Each row is where one point has got to under a steady rotation. How many ticks took it there?
The counts run from 0 to 339.
[123 116 123 129 151 139 126 126 135  97 148 108 158  86 160 118 107 138
 162  74 155 144 143 121 142  91 132 120 115 109 135 110 172 181 153 161
  88  73 134 114 145  95 168  97 187  83 101 119 107 123 141 101 172 148
 138 115 120 158 137 120 171 113 138 117 120] => 38
[136 104 133 126 170 128 148 127 121 116 163 128 183  84 130 111 127 145
 165 105 144 137 156 144 142  84 161 115 120 110 127 107 155 135 119 137
  96  91 128 106 134 101 163  78 186  89  86 118 104 149 131  78 174 138
 122 109  83 173 129 122 167 119 145 122 128] => 318
[118 118 119 140 163  93 149 125 101 108 160 115 167  93 132 141 122 140
 170  96 164 152 131 116 147  98 164 116 117  95 135 137 146 144 170 154
  99  75 142 114 114  84 168  83 187 102  99  98  94 134 148  93 163 136
 119 124 117 152 134 121 167 114 108 109 111] => 46
[132 107 121 132 160 125 145 126 116 112 160 125 175  77 132 118 130 157
 159 105 150 139 150 139 141  85 155 119 115 104 120 106 159 148 124 143
  99  98 141 106 136 104 159  85 183  97  83 112  93 153 128  74 190 144
 112 115  93 163 139 119 169 113 136 117 136] => 316
[130  76 138 158 133 115 141 119 134 105 159  72 181 106 140 129 113 148
 149 112 143 121 154 140 143  95 152 126 147 101 132 122 149 159 130 143
 103  75 135 109 148  87 169  90 169 100  76 131 105 145 166 101 145 133
 123 121 118 169 121 137 183 105 146  89 120] => 1
[121 110 130 149 166 121 157 123 112 103 142 118 162  77 126 127 114 149
 155  90 143 140 152 128 143 106 163 131 123  93 119 107 145 143 132 138
  98  91 135  93 129 108 179  83 176  90  80 123  84 143 144  67 185 135
 115 127 113 162 146 124 168 121 142 118 129] => 132
[108  99 120 145 164 124 122 134 121  91 141  83 166  97 136 107 122 154
 156 106 156 154 145 141 138  87 147 129 142 118 145 118 167 167 121 145
  85  75 136 111 137  87 160  91 187  92  78 108 104 163 127 104 148 123
 121 111 126 157 127 108 174 102 127 106 126] => 329
[108 100 117 141 166 114 128 129 119  97 143  83 171 104 132 107 118 151
 154 104 161 156 142 140 133  88 161 129 144 112 140 126 167 163 118 138
  86  71 131 112 129  94 161  82 187  88  80 111 106 163 129 106 153 118
 120 107 119 154 126 109 175 106 130 104 129] => 330
[142  99 133 146 146 127 129 123 127 104 158 104 186 110 161 130 119 130
 163  93 158 137 145 125 165  96 151 104 111  96 140 120 150 143 144 162
  93  73 121 132 132  86 150  89 191  96 107 133 124 126 158  97 163 133
 133 127  98 173 118 143 174 117 128 101  98] => 19
[137 109 120 138 162 128 148 130 112  97 140 114 162 111 166 127 103 152
 153 105 141 132 147 125 145  82 156 121 103 113 122 115 128 155 137 152
  85 125 130 107 126  83 166  70 191  94  78 133 120 146 148  90 186 145
 124 131 116 179 128 111 170 145 141 109 119] => 113
[138  91 127 145 158 115 140 123 112 106 150  98 176  90 131 119 135 167
 159 108 145 132 150 130 137  87 162 126 125  96 119 104 154 135 118 143
  97 103 128 110 132  98 155  85 184  99  76 110  98 154 132  87 182 133
 104 127 102 169 126 122 173 106 135 101 140] => 211
[130 108 124 138 160 120 154 129 107 109 140 107 165 109 155 130 103 154
 151 111 142 133 148 125 144  83 159 117 102 112 122 117 130 149 139 151
  90 124 130 106 117  79 169  68 189  96  79 133 121 148 155  78 184 140
 122 134 115 178 127 114 168 145 139 104 116] => 112
[126 107 128 136 160 144 127 139 126  98 144 108 166  91 168 109 110 141
 160  99 143 140 148 136 154  84 136 114 115 115 146 107 150 170 141 156
  80 111 142 114 149  77 163  81 193  89  85 126 124 129 141  86 163 146
 132 129 113 184 122 107 172 137 141 119 124] => 220
[144  81 128 160 132 123 125 124 127  97 160  82 180  99 147 124 130 160
 158 110 148 129 145 132 153 100 146 125 133  95 130 102 153 157 125 159
  91  99 136 115 153  80 154  95 182 110  75 116 108 144 148  97 159 141
 108 132 115 174 121 129 181  94 133  93 130] => 104
[141 104 119 152 125 112 131 118 116 105 167  99 186 101 167 135 115 133
 153 109 151 127 150 141 166  97 144 106 118  97 135 123 146 168 159 163
 103 104 143 119 148  71 157  91 187 115  87 123 128 121 162  84 155 154
 129 124 100 166 116 127 176 124 133 101 112] => 100
[129 110 115 140 137 124 137 108 125 104 147 108 174  94 151 129 100 132
 143  87 144 131 159 140 145  91 152 115 117  96 118 124 159 171 131 146
 107  84 119 103 145 106 172  89 181  88  88 149 112 131 153  85 197 144
 139 104  98 155 147 132 170 132 159  98 111] => 14
[113 104 137 142 172 127 138 135 127  84 148 107 160 102 159 125 102 119
 159  84 147 145 145 132 149  99 143 119 128 115 157 130 137 163 160 148
  83  74 143 112 144  79 174  81 191  84  92 119 107 124 150 106 138 143
 143 129 125 175 133 117 175 136 136 118 104] => 140
[130 101 133 135 171 129 158 124 118 111 140 110 166 102 136 121 116 162
 168  97 146 135 142 114 130  84 163 127 112 108 116 111 141 129 130 140
  88  79 116 109 111 102 176  79 181  83  87 129 103 158 149  91 186 123
 113 126 114 175 135 127 172 112 138 113 124] => 29
[145 103 122 138 140 103 137 116 119 109 173 117 196 114 158 135 109 123
 146 106 150 123 161 152 153  86 163 100 125 106 134 137 148 158 140 146
 102  93 123 116 138  85 161  82 184 107  90 137 136 133 151  94 166 140
 135  97  86 162 125 122 170 133 150  98 103] => 97
[127 110 144 151 161 145 150 136 128 108 159 113 176 109 150 123 114 123
 168 102 158 141 147 137 157 106 146 117 125 121 144 115 142 151 140 151
  80  66 131 109 131  77 174  75 188  93  90 131 122 139 152  71 130 120
 132 124 116 178 119 119 157 123 137 132  99] => 242
[123  98 122 148 142 111 153 121 113 110 142  78 171 118 149 144 108 161
 152 121 150 134 141 122 144  83 164 128 117 106 117 128 137 152 139 147
  93  91 131 113 110  75 167  75 176 102  79 133 118 158 172  87 166 127
 117 132 129 167 112 128 171 121 132  94 108] => 5
[146  97 126 129 151 127 142 113 133  92 165 117 162 120 152 135 103 153
 149  89 152 117 154 126 114  87 154 133 123 127 107 122 141 170 132 137
  80  87 122 100 145 101 166  76 178 100  75 123  99 158 141 119 179 151
 118 105 114 159 151 118 172 116 160 104 111] => 276
[124 102 141 152 165 133 145 134 125  91 161 102 172 117 152 126 114 124
 167  99 162 146 143 133 152 109 147 123 132 121 157 122 136 154 140 149
  78  68 138 112 139  70 167  75 194  94  87 120 119 141 152 100 124 127
 130 130 126 174 119 115 168 125 130 123 100] => 244
[131 106 119 142 146 118 155 119 115  99 159 105 151 120 153 150 105 166
 159 109 157 127 139 109 132  94 158 138 112 121 109 124 122 167 157 144
  81 101 137  98 127  75 165  70 173 112  75 113  96 156 158 103 164 152
 111 132 142 164 139 116 171 117 130 107 109] => 272
[111 112 120 143 157 131 129 124 130  98 139  89 161  93 139 127 113 151
 155  85 169 150 134 120 144  95 144 132 130 113 130 120 171 175 140 154
  78  53 136 113 125  92 169  98 188  89  90 111  95 150 141  92 155 123
 129 115 140 147 140 119 167  95 129 113 114] => 145
[144 102 133 152 130 144 137 115 140 103 180 111 179 101 144 135 116 136
 162  92 163 127 148 134 146 117 141 127 126 115 123 107 155 170 136 154
  87  58 131 103 155  82 163  96 178 108  89 122  97 141 155  85 144 143
 119 114 115 159 140 138 166  91 142 116 106] => 263
[126 101 118 144 143  85 123 124 110 104 158  88 184  99 154 129 123 140
 151 108 151 140 144 133 162  85 150 105 126  87 146 132 152 152 163 159
 106 100 145 128 138  76 157  91 188 109  96 108 121 123 153 102 160 149
 128 124 100 163 111 119 180 117 120  87 119] => 205
[142 103 122 142 133 105 132 117 119 110 173 115 195 112 159 133 112 119
 146 106 152 124 159 152 158  89 156 102 122 101 136 134 146 161 149 154
 107  98 130 118 143  78 161  85 186 111  93 128 132 125 158  91 164 146
 138 108  87 163 119 125 168 134 142  96 104] => 98
[122 110 125 138 165 119 139 120 125 100 147 101 169 112 133 129 122 149
 156  89 173 153 132 120 141  94 160 131 132 112 123 127 165 155 134 147
  81  45 124 117 112  99 162  85 189  96  93 112  93 159 134 100 159 111
 121 109 125 148 140 122 165  92 127 110 109] => 147
[127 101 126 122 144 126 125 127 133 120 152  82 180  93 156 119 118 156
 153  99 148 134 144 129 146  60 143 111 124 106 130 115 184 162 144 156
  93  70 135 124 126  87 163  99 181  89  97 121 125 134 147  97 166 130
 136 104 109 164 112 118 171 107 144 104 119] => 305
[135  98 130 144 125 125 142 120 133 118 182 101 180  89 141 128 116 142
 157 111 148 117 159 151 137 102 140 121 137 116 127 112 158 179 143 146
 101  77 146  91 161  78 171  92 167 112  79 115 107 138 161  79 142 152
 121 102 110 161 121 119 171 106 150 118 119] => 79
[122 106 122 138 148 122 147 129 122 102 167  91 156 115 151 147 108 157
 168 112 163 140 129 115 138  93 147 133 118 132 131 130 139 172 164 153
  78  76 148 107 129  66 166  75 176 111  83 104 102 151 159 108 137 143
 115 124 140 163 124 112 169 103 119 115 103] => 166
[124  90 129 165 147 103 133 119 115  91 147  89 170  93 146 133 122 146
 163  98 151 144 140 117 151 107 153 122 124  81 142 123 139 142 154 153
 102  86 140 119 150  88 161  94 182  97  93 113  92 129 159 106 164 150
 121 142 119 173 134 138 185 109 118  91 121] => 23
[148 100 117 129 146 114 140 115 127 112 170 115 192 118 150 126 115 133
 145 102 154 120 162 152 144  83 163 110 122 116 118 125 156 160 118 141
  97  91 119 112 139  94 158  80 189 105  84 133 127 147 142  96 177 134
 131  89  84 157 132 119 166 126 155  99 108] => 95
[134 109 117 137 136 127 137 115 128 107 146 107 180  95 153 129 105 137
 144  87 149 128 158 135 153  91 153 113 109  94 119 118 165 167 134 150
 107  81 120 110 135 102 169  96 183  89  90 150 117 128 161  81 192 137
 143 105  96 159 142 138 165 126 153  98 112] => 15
[128  99 116 151 138 105 128 121 106 102 151  91 174  85 145 125 132 166
 156 108 151 139 140 127 152  93 153 123 122  86 128 111 156 155 145 157
  99 110 143 117 138  81 154  94 186 113  87 102 102 138 141  88 178 151
 108 138 112 168 124 118 177 101 119  96 135] => 208
[129 102 115 129 156 103 140 121 113  99 159 108 165 108 159 129 104 153
 149 110 139 121 153 134 122  77 157 124 119 113 123 125 130 169 150 137
  95 125 139 101 148  87 167  73 174 101  72 113 109 141 147 114 184 168
 122 115 109 169 137 108 178 137 147  96 126] => 194
[106 108 123 142 153 128 129 140 120 103 148  93 165  82 153 113 114 141
 164 112 149 147 142 135 150  92 133 118 124 114 156 114 154 167 152 156
  89  95 155 108 147  74 168  84 186  95  85 114 113 133 153  84 140 147
 132 129 123 176 115 107 175 124 127 125 125] => 325
[146  86 126 146 136 110 123 119 130  95 176  95 178 105 156 141 130 150
 162  98 161 128 141 120 148  93 148 120 130  93 128 117 151 155 152 157
  90  83 142 124 151  84 144  95 181 111  91 101  95 134 146 126 161 152
 115 128 104 162 133 135 183  96 128  87 115] => 287
[128  99 116 136 157 118 139 120 124  88 168 100 157 121 145 137 110 161
 157 103 166 138 135 119 122  88 156 140 131 133 119 129 140 171 143 141
  76  81 140 102 140  86 157  76 179 107  75 101  87 168 137 126 158 148
 110 112 131 151 144 112 173 102 133 104 110] => 169
[130 116 113 150 172 114 140 126 104  87 151 121 172 101 140 124 128 144
 158  98 169 158 135 127 163 106 162 125 117 104 132 120 140 142 136 156
  79 107 136 116 123  86 152  74 202 108  83 108  99 152 122  83 173 135
 113 130 114 157 139 114 168 121 119 113 115] => 232
[121 116 119 145 151 122 146 114 118  99 142 100 157 109 130 138 107 154
 146  94 167 145 139 126 132 100 164 139 125 118 110 124 157 175 130 147
  82  70 127  98 116  88 175  81 182 103  77 119  95 167 140  81 164 119
 117 112 136 138 148 115 160 103 134 111 110] => 251
[136 117 125 136 167 126 153 127 110  98 168 135 158  85 136 126 126 152
 170  92 161 142 140 117 136 108 155 129 114 116 123 108 138 147 146 147
  84  94 140  99 136  96 159  78 186 105  83  94  79 150 129  90 172 154
 108 125 114 161 152 118 172 109 127 123 124] => 50
